In the rows, 128 means zero.
The rows below come in pairs that one turn or mirror swaps. Which row does each named row swap with?
The rows were stretched afterwards, more along some directions than others.
Q394: [139  99  96 146 152 141 143 135 145 154 127 143 122 125 117 127 134]
Q562: [130 126 125 117 158 169 108 154 116 152 123  98 126 114  96 100 125]
Q625: [129 121 117 109 146 143 130 132 117 125 146 109 111 119 122 123 139]
Q138: [138 111 124 146 119 153 162 121 119 148 129  94  96 161 100  96 131]
Q791: [144 109 102 142 162 172 156 122 129 182 119 126 122 179 118 137 136]
Q545: [138 113 140 168 123 136 154 120 144 152 124 109 104 158 105 104 133]
Q148: [137 119 113 119 164 168 111 157 126 149 125 101 129 112 100 104 125]
Q439: [ 98 116 141 138 126 144 109 148 111 141 122  93  99  98 120  81 132]
Q134: [122 120 117 101 150 154 134 139 113 124 139 107 112 116 116 123 136]
Q550: [ 93 123 143 138 143 147 105 154 112 143 119  79  88  94 116  77 132]
Q842: [123 127 122 119 160 160 100 153 120 158 121 101 122 112 102 106 126]
Q694: [143 104 134 166 132 152 161 122 135 156 122 110 101 160  99 111 134]
Q20: [137 131 109 112 155 174 116 143 100 158 122  90 113 138  99 100 119]
Q971: [142 100 129 146 120 149 163 125 135 144 122 109 117 161 101 111 133]
Q258: [138 100  96 144 153 143 141 137 147 160 124 140 122 128 113 130 131]
Q623: [128 119 120 112 162 166 105 159 126 141 122 101 128 105 104 109 125]
Q201: [103 115 152 140 140 137 102 153 123 137 127  92  92  88 116  78 133]
Q348: [129 123 126 114 160 166 103 153 121 147 129  97 117 101  97 107 121]
Q457: [100 113 157 140 139 144  97 161 136 128 127  92 104  76 111  83 140]
Q379: [134 106 128 151 121 142 167 120 120 136 115 106 108 153 103 105 136]
Q963: [106 120 153 146 138 141 100 153 123 154 124  91  90  86 115  76 134]
Q787: [131 101  99 139 155 152 140 141 144 157 127 134 123 115 116 133 135]
Q538: [123 101  95 137 144 138 138 139 143 146 127 136 120 117 118 129 135]
Q53: [148 110 105 136 159 176 154 127 131 177 122 122 130 173 114 136 138]
Q403: [135 122 112 106 152 149 129 133 114 137 136 110 116 136 117 122 133]
Q629: [147 115 102 146 164 168 158 126 131 180 114 122 122 176 116 134 135]
Q717: [101 120 151 131 129 131  98 150 134 130 123  83 101  81 113  80 131]
Q907: [140  98 128 156 121 144 161 120 139 139 127 111 116 148 100 113 135]
Q463: [142 113 104 142 161 179 156 129 124 185 114 122 128 179 114 127 138]
Q335: [129 119 119 104 156 155 129 138 115 132 140 108 115 119 118 125 137]
Q227: [ 94 126 152 131 134 141  99 146 115 143 127  82  83  89 118  74 132]
Q928: [134 112  94 129 156 190 158 130 111 178 113 115 126 173 120 134 133]
Q447: [135 119 100 135 162 170 155 129 119 178 111 116 127 179 120 132 135]
Q140: [142  99 133 162 125 144 164 125 142 144 129 110 105 147 101 107 131]
Q499: [107 116 156 136 135 153 100 153 125 139 128  91  92  89 113  79 126]
Q924: [125 113 125 153 116 150 166 122 120 141 120 101  96 157 107 102 135]
Q905: [146 104 123 154 123 150 164 121 133 141 126 102 112 161 105 104 126]
Q612: [104 113 144 132 128 151 118 150 121 133 124  90  89  83 115  73 129]
Q740: [105 117 142 135 123 147 110 150 116 122 127  91  97  90 116  76 133]
Q700: [133 105 133 158 128 135 153 123 145 147 119 106 113 144 111 112 142]

Q447 pairs with Q148
Q258 pairs with Q335
Q717 pairs with Q700

